Each path below is one point turned by a fixed rotation once a step. After each direction that follows a path, write how fast that rotation turns it, in degrees each step (0 if it stays still).
Each turn is a multiple of 5 degrees from 10 to 175, or 0.
Each row of a path follows its step; steps can be skipped.
Rotation 1:
step 1: 111,-169,287,-99,-67,-21,-28,-101,183,-106,-165,-213,105,-312,-42,157,-10,-242,28,-330,366,177,183,-147,-264,84,56,-19,72,40,85,-149,-251,-169,41,175,337,-18,85,120,-150,-215
step 2: -68,7,-16,-160,-47,284,68,258,-161,-3,66,-62,-20,-50,131,-155,-210,-377,78,-10,125,387,-284,-246,-285,-121,-60,88,-284,-134,-35,-156,-27,-51,87,129,47,146,-213,92,291,-95
step 3: 135,139,-36,-187,-249,-88,-352,-61,43,-72,-88,295,213,-35,-132,-172,-11,-51,137,31,40,141,41,-334,-6,245,-311,-8,-42,200,187,29,-104,69,225,357,164,-84,-53,263,115,19
step 4: -69,-167,128,-293,-107,-174,279,159,-150,-281,-234,-106,-77,-39,48,-98,-83,140,-68,-105,157,124,52,-265,-344,76,-150,299,31,262,68,-162,-45,194,-249,249,-190,-49,118,-8,127,3
step 5: -128,271,-168,-94,40,287,-119,228,-160,150,9,138,346,62,137,-94,-22,-23,-36,-54,32,174,-120,183,-2,121,-125,112,53,237,205,132,-235,256,-289,79,-156,-112,-42,12,425,-131
step 7: -205,-7,205,-2,63,48,280,311,510,-162,69,-29,389,-243,101,242,301,113,-13,-131,4,-22,21,37,-165,16,77,182,48,65,39,29,-17,167,-206,-80,-225,-76,15,-86,101,-89
step 9: 182,124,222,183,-29,141,75,55,535,-159,-11,-40,-140,-171,-26,165,44,-175,145,25,124,33,-202,-107,58,-183,-65,137,17,20,-40,115,405,-17,284,258,-32,74,-156,264,170,53
step 10: 35,29,13,-160,-158,9,-80,-53,472,-66,-138,-57,227,-83,34,23,-33,207,262,-225,273,33,-30,-93,-114,-27,-144,115,21,-142,-237,-443,-112,-110,80,112,231,-134,-100,-201,23,-259
step 11: 91,-170,68,95,-16,93,-176,-51,-99,-81,-240,-20,-305,110,274,42,-191,-309,142,17,292,302,-74,-213,63,59,66,121,136,-111,-58,-147,18,194,-128,157,102,45,-292,82,345,-214
step 12: 294,-15,8,205,-150,158,-158,157,80,-13,-35,179,-116,-231,28,-111,-115,108,163,-222,223,105,-140,5,-107,16,-155,-14,-234,258,37,134,-299,-120,102,443,182,-263,99,169,159,14
-46,-47,-21,88,-13,-54,-33,53,-5,25,-15,16,-63,-48,99,89,0,20,-35,8,-40,25,-5,67,-47,23,59,-68,13,1,-6,124,-104,-40,-81,-44,23,-134,47,-8,41,-39	55
-42,-34,-56,-30,-43,10,55,7,-32,-50,33,-188,94,-26,82,-40,-40,67,104,63,9,58,59,84,-18,-38,26,33,-11,5,21,-4,-30,44,45,-50,9,6,-21,-14,-23,-83	125
16,50,-98,-31,74,23,29,62,21,84,48,67,89,71,15,-4,19,8,61,37,-60,-37,-54,-39,-14,-31,-62,22,-58,-36,-21,-90,-102,-72,-32,-46,-4,-100,-87,-49,3,-26	140
-23,45,-23,20,30,44,-74,-1,2,-50,56,56,46,-12,-45,-32,12,25,2,-90,89,-65,123,-7,38,43,-25,24,33,11,-5,80,-106,-64,136,-29,-22,8,56,-62,51,-73	160
-22,24,105,88,48,44,-77,-34,21,-94,57,-54,-86,12,38,-35,-63,-23,-9,-9,-5,-29,-57,3,-46,34,-8,-70,-14,-15,-27,-78,-54,5,48,80,45,-40,-112,-32,-97,-70	35
-49,10,37,60,-71,86,91,-19,-26,-14,81,40,14,-18,-72,76,-2,-27,29,-6,-39,0,0,119,1,100,-85,63,107,-28,-21,-11,8,5,-28,-53,-91,-44,-17,35,-83,39	40
